One turn moves every row onto another: examples first, then more rows asked:
j_821: [ 0.39  1.86  1.16  1.06  2.33 -1.29  3.77  3.51 -2.02  0.81 -0.13  0.09
 -0.02 -3.55  1.09 -0.77  0.79 -1.11  0.44 -3.81  1.58 -2.08  1.53]
j_870: [ 1.00 -0.14 -2.94  1.00  1.45 -1.61  0.38  2.22 -0.37 -0.31 -0.92 -0.10
 -1.28  0.27  0.03  0.96 -1.78  1.70 -0.55 -4.46  1.16 -1.86  5.34]
j_284: [-2.29 -0.18 -0.85 -1.11 -1.07 -1.40 -0.67  0.84 -1.26 -1.08  1.63 -0.39
 -0.49  1.15  1.77 -0.33 -1.60  1.36  0.23 -1.35  0.28  2.12  1.80]
j_834: [-1.58  1.84 -0.99  0.13  1.08  1.29  0.63  1.52 -1.28  0.78  0.05 -0.62
  0.18 -3.33 -0.14 -4.14  0.65 -0.78 -2.85 -2.75  0.73 -1.95  2.55]
j_553: [-0.17  1.86 -3.31  0.63 -0.20 -0.70 -1.46  2.73 -1.39 -0.93  0.37  0.35
 -1.92 -2.59 -1.15  0.21  0.92 -0.73 -0.23 -3.57 -0.66 -3.78  1.14]
j_747: [-1.97  0.73 -0.55 -0.56  0.73  1.01  0.11  0.80 -0.57 -1.70 -0.73  2.84
  0.47 -1.96  3.93 -0.32  0.11  2.21  0.50 -0.42 -0.67 -2.81  1.26]
j_575: [-2.58  1.87  0.27  0.95  4.44 -1.43  0.98  1.89 -1.10  1.44 -0.24 -1.25
  0.93  0.24  1.64  0.07  0.80  0.50 -0.29 -2.73  1.81 -1.98 -2.33]
j_451: [-1.23  0.59  2.38  3.03 -1.10 -1.18 -0.34  0.75  0.65  0.89  0.65 -0.08
  2.61 -1.18 -0.42 -1.29 -1.37  0.72 -0.82 -2.15  1.52  1.12  0.25]
j_279: [ 2.99  0.24 -2.44  0.82 -1.54 -0.91  0.36  2.43 -0.55 -0.30  2.06 -0.79
 -0.49 -2.74  2.02  0.35 -1.04  0.56 -0.41 -1.37  2.42 -1.85  2.69]
j_959: [-3.37  1.78 -0.28  0.48  3.64 -0.27  1.00  0.58 -0.72  0.84 -1.92 -1.71
  0.97 -1.46  1.11 -0.89  1.35 -1.71 -0.49 -3.70  1.99 -3.26  3.78]
j_129: [-0.17  1.41  1.90  1.73  0.17 -4.12  1.30  2.23  0.71  1.03 -0.59 -1.77
 -0.54  0.25  2.01  0.45 -0.38  0.55  1.24  0.03  1.81  0.75  1.99]
j_300: [ 0.52  3.56 -2.28 -1.03  1.06 -1.49 -2.02  1.63 -0.68 -0.19  1.30 -1.66
  1.90 -0.90  1.62  2.42 -2.02  2.04 -1.80 -0.92  0.31 -0.43  2.90]
j_891: [-0.88  2.43  0.73 -0.74  3.46 -1.11  0.37  2.56 -1.40 -0.10 -1.57  0.95
 -0.41 -4.43  2.43  0.55  1.05  1.11 -1.75  0.37  0.70 -2.75  0.99]
j_508: [ 0.03  2.80 -1.57  1.22 -1.32  0.88 -1.00  0.88 -1.36  0.42  1.92  0.60
  1.13 -1.77  0.06  3.14 -2.49 -1.01 -1.86 -3.24  0.05 -2.33  2.76]
j_378: [-1.04  0.38 -2.98  2.36  3.96 -1.53  0.36 -1.07  0.48  0.75  0.14  1.04
 -0.26  1.93  0.92  0.66  0.36  0.73 -0.38 -2.21  1.10 -1.80  3.52]
j_494: [-1.34  1.58  2.19  0.91  0.92 -1.33  0.51  4.62 -0.30  0.43 -2.57  0.29
  0.72  3.08 -0.65 -0.16 -0.59  1.01 -0.57 -2.14  0.56 -2.05  1.14]
j_843: [-2.02  0.75  0.71 -1.16 -0.94 -1.12  0.23  1.38 -0.04 -0.16 -2.87  0.98
  0.77  1.52  1.19  0.23 -2.17  0.23 -0.37  1.56  1.88 -1.28  0.76]
j_831: [-2.26  1.84 -0.22  3.52  0.12 -2.69  0.37  0.24 -0.29 -1.64  0.23  1.68
  2.78 -1.79 -0.91  0.08 -1.48 -0.85 -0.31 -3.08 -1.42 -1.80  0.15]

j_843 -> j_508
j_870 -> j_891
Now find these:
j_378 -> j_747
j_279 -> j_821
j_494 -> j_300
j_284 -> j_553

One turn moves every row onto another: examples first, then more rows asked:
j_58: [-0.35 -0.30 -2.38  1.11  0.54 -1.50  0.06  1.48  1.22  2.11 -0.50  1.83
 -0.61  2.49  0.51 -0.93 -0.32  1.35  1.12 -0.51  1.09 -1.06 -0.14 -0.33
 -1.48 -0.04  3.11 -0.90  0.00  2.95  2.40 -0.06  0.53  0.60  0.76]
j_805: [-0.49 -1.90  1.13  2.17 -0.02  0.00  0.66 -0.69 -2.11 -2.06 -1.09  1.23
  1.85 -0.80 -2.11 -2.16 -2.20 -1.40 -0.05 -0.92 -0.25 -2.11 -2.83  0.11
  0.45 -2.16 -2.04 -1.18  0.42  0.14 -2.29 -0.42  0.55  0.85  1.25]
j_46: [-0.27  0.00 -2.01  1.30  0.63 -1.86  0.27  1.13  1.06  2.64 -0.64  1.72
 -0.03  2.59  0.21 -1.07 -0.59  1.40  1.10 -0.22  1.12 -0.77 -0.47 -0.31
 -1.67  0.14  3.22 -0.87  0.56  2.59  2.57 -0.58  0.32  0.78  0.98]
j_678: [ 1.62 -1.39 -0.48  2.16 -2.72 -0.67  1.88  0.09  0.63  1.62 -0.11  0.52
  1.82  3.04 -0.90 -0.24 -1.98  0.36 -0.41  1.14  2.46  0.24 -1.01 -1.22
 -0.28 -0.27  2.06 -0.95  1.13  0.51 -0.38  1.73 -0.94  0.69  1.24]
j_147: [-0.15 -1.83  3.12  1.11  1.78 -1.09 -0.89  2.31 -1.97 -2.64  0.90 -1.46
  0.42 -0.67  0.87 -0.49 -1.17 -1.45  0.20 -1.46  0.29  0.75  2.16  1.20
 -0.02  1.02 -2.64 -1.78  0.17 -0.85 -0.96  0.83 -0.54  1.06 -0.04]
j_500: [-2.05  1.23  2.04  0.86 -0.29 -0.18 -0.42  0.34  0.95  1.34 -0.84 -0.63
 -2.71 -3.33  1.41  0.19  1.23 -0.33 -0.13 -0.05 -0.58  0.53  1.45  1.81
  1.84  0.07  0.77  1.78 -0.22 -1.13  1.02 -3.08 -1.20 -1.92 -1.02]
j_346: [-2.38 -0.33  0.40  1.77  1.36 -0.56 -1.45 -0.75 -1.85 -1.72 -0.60  2.03
 -0.65 -0.51 -3.70 -1.55 -1.89  0.69  0.72 -1.84 -0.71 -2.39 -2.86  1.75
 -0.56 -1.71 -1.10 -1.10  0.31  0.19 -0.61 -0.98  0.38 -0.60  1.33]
j_179: [ 2.54  1.13 -1.81 -3.49  0.47 -1.30  0.50 -0.04  0.57 -0.61  0.24 -0.17
  0.52  1.17 -1.67  0.34  1.65 -3.01  1.48  0.67  0.18  0.68 -0.86  0.97
  0.21  0.23 -0.25  0.94  0.60  2.65 -1.58 -1.95  1.27 -0.08  0.61]
j_102: [-1.29  1.91 -0.77  1.51  0.25  0.19 -0.58 -0.27  0.49 -0.83  0.49 -1.63
 -0.83 -3.67  1.40  2.26  2.41 -0.20 -1.37  0.23 -1.54  1.00 -0.97  0.96
  1.36 -0.51  1.48  1.26  1.80 -1.42 -0.91 -2.85 -0.13 -1.37 -0.86]
j_806: [-0.97 -0.41  3.37  0.85  0.05  0.40  1.60  1.17  0.69 -0.06  0.56 -1.38
  0.48 -3.36  1.36 -0.46  0.72 -0.70 -0.83  2.31  0.82 -1.04  0.42  0.81
  2.02  0.84 -1.12  2.11  0.13 -2.64  0.53 -0.16 -2.27 -0.72 -1.43]
j_432: [ 3.40  0.93 -0.95 -3.19  0.49 -1.94  0.19 -0.46  0.27 -1.00  0.71 -0.44
  0.41  1.25 -2.96  0.40  1.51 -1.80  0.47  0.88  0.83 -0.37 -2.56  1.44
 -0.21  0.83 -1.00  0.78  0.90  1.73 -1.07 -0.43 -0.74 -0.54  0.36]
j_530: [-1.68  0.99  2.93  1.81  0.58  0.05 -0.30  2.24  1.30  1.05 -0.28 -1.08
 -0.02 -2.31  2.44  0.88  1.78 -1.99 -0.43  1.13  0.74  0.72  1.04  1.74
  2.23  0.73 -0.87  2.28 -1.03 -0.69  0.09 -1.19 -1.01 -0.92 -0.65]
j_629: [-1.18 -0.59 -1.64  1.35 -0.62  0.79  1.35  1.70  1.20  1.73  1.12  1.44
  1.97  3.38 -0.22  0.06 -1.38  0.06  1.33  1.06  1.69  0.71  1.14 -1.22
 -1.23 -0.33  3.09  0.08  0.04  0.73  0.70  0.91  1.16  0.09  1.79]
j_497: [-0.87 -1.06 -1.85  1.32 -0.91  0.93  1.18  1.98  1.30  1.17  1.30  1.47
  1.57  3.11  0.21  0.19 -1.13 -0.06  1.31  0.85  1.79  0.19  1.29 -1.28
 -0.85 -0.14  2.89 -0.06 -0.33  1.09  0.40  1.60  1.28 -0.05  1.50]
j_644: [ 0.20 -0.54 -1.41  0.85 -0.88  0.08  1.28  0.27  0.25  2.17 -1.42  1.20
 -0.77  2.33 -2.37 -0.79 -1.76  2.62 -0.83  0.38  1.61 -0.13 -2.04  0.20
 -2.09 -0.87  2.50 -1.18  0.14  0.79  1.70  0.80 -2.22  0.76  0.55]
j_653: [-1.20  1.54  0.03  1.32  0.91 -0.33  0.43  0.07 -0.32 -2.15  1.23 -1.74
 -0.38 -3.59  0.39  1.76  2.14  1.23 -0.24  1.19 -0.81 -1.19 -2.06  1.30
  1.33  0.37  0.85  0.93  2.68 -2.32  0.01 -1.57 -1.05 -1.19 -1.57]
j_974: [-2.43 -0.44 -0.34  2.26  1.95 -1.46 -3.23 -0.75 -0.12 -0.79  1.04  2.23
  0.86 -0.67 -1.36 -1.37 -0.87 -1.35  0.06 -2.69 -1.28 -1.57 -1.07  0.46
 -0.81 -0.91 -0.38 -0.21  0.14  1.01 -0.67 -1.52  2.30 -0.96  2.47]
j_293: [-0.61 -1.22  1.82  0.27  1.31 -1.67 -2.12  0.56 -1.85 -1.37 -0.40 -1.08
 -2.66 -1.58  0.28 -0.58 -1.39 -0.28 -0.16 -2.84 -0.67  1.73  2.25  1.86
 -0.23  0.02 -1.28 -2.56  0.87 -0.13 -0.70 -1.54 -0.31  0.91 -0.41]
j_956: [ 1.76 -1.90 -0.83  1.90 -2.99 -0.33  1.69  0.14  0.62  1.04  0.08  0.64
  1.11  2.78 -0.85 -0.08 -1.89  0.47 -0.59  1.01  2.51 -0.15 -0.84 -1.31
 -0.08 -0.40  1.89 -1.13  0.70  0.66 -0.65  2.35 -0.97  0.44  0.94]
j_809: [-2.33 -1.73 -0.06  1.86  1.20  1.24 -1.15  0.18 -0.36 -1.15  0.58  1.76
  2.83 -0.61 -1.14 -1.34 -1.67 -2.71 -0.93 -0.95 -0.50 -0.31 -0.86 -0.40
 -0.41 -1.96 -1.58 -0.09 -0.52  0.10 -2.58 -0.33  2.39  0.53  2.39]
j_697: [ 2.38  1.20 -0.83 -3.53 -0.39  1.02  1.70  0.51 -0.21 -1.56  0.65 -0.33
  1.03  1.31 -3.17  0.28  0.96 -2.59  1.24  0.69 -0.40  0.18 -0.98  0.60
 -0.71 -0.05 -0.09  1.81 -0.96  0.92 -1.10 -0.56 -0.73 -1.70  1.08]
j_460: [-0.69  2.00  0.19  2.21  0.39  1.45  0.77  1.48  0.06 -1.05 -0.84 -2.04
  0.83 -3.00  2.33  2.03  2.67 -1.61 -1.44  0.42 -1.38  0.86 -1.62  0.86
  1.42 -0.73  0.45  1.54 -0.07 -0.57 -1.15 -2.12 -0.86 -0.47 -0.59]
j_30: [-0.44 -2.21  2.48 -0.29  0.89 -0.31 -0.60  0.51 -2.28 -2.72  0.98 -1.33
 -1.33 -1.92 -0.80 -1.20 -2.19  0.26 -0.41 -1.70 -0.61  0.64  2.26  0.94
 -0.95  0.38 -1.52 -2.02  0.99 -2.31 -0.41  0.15 -1.49  0.34 -0.52]
j_118: [ 1.81  1.02 -2.18 -4.77  1.06  0.32  0.63 -0.50  0.44 -0.75  0.95  0.17
 -0.20  0.19 -3.18 -0.44  1.26 -1.48  0.38  0.46 -0.76 -0.02 -1.04  0.68
 -1.74  0.10  0.40  1.56  0.03  0.97 -0.05 -1.52 -0.37 -1.07  0.51]
j_622: [-1.46  0.00  2.42  0.24 -0.16 -0.90  0.50 -0.36  0.57  0.58 -0.39 -1.07
 -2.29 -3.69  0.33 -0.03  0.60  0.94 -0.34  1.85  1.06 -0.42  0.08  2.18
  2.41  0.31 -0.54  0.87  2.03 -2.23  0.29 -1.85 -1.64 -0.35 -2.29]
j_763: [-1.14 -0.89  2.36  0.65  1.81  0.33 -1.26  2.46 -1.90 -1.91 -0.09 -0.89
 -0.91 -1.11  1.07 -0.78 -1.03 -1.59  0.22 -3.12 -1.42  1.65  3.15  1.13
 -1.02  0.12 -1.20 -1.22 -1.48 -0.21 -0.10 -0.92 -0.56  0.07  0.63]
j_970: [-0.57  1.62  1.03  2.01  1.07  0.80  1.86  1.89 -0.82 -2.28 -0.09 -2.12
  1.25 -2.94  1.33  1.54  2.45 -0.17 -0.37  1.47 -0.54 -1.19 -2.76  1.26
  1.54  0.08 -0.21  1.29  0.81 -1.42 -0.24 -0.91 -1.65 -0.35 -1.42]
j_509: [ 0.37 -0.89 -1.82  0.59 -1.05  0.16  0.99  0.33  0.27  1.80 -1.45  1.36
 -1.61  2.03 -2.06 -0.86 -1.68  2.59 -0.99  0.19  1.60 -0.61 -2.00  0.20
 -1.78 -0.88  2.36 -1.37 -0.14  1.24  1.59  1.19 -2.05  0.73  0.20]

j_509 -> j_58
j_622 -> j_500
Now find these:
j_644 -> j_46
j_805 -> j_346
j_653 -> j_102
j_293 -> j_763
j_432 -> j_118

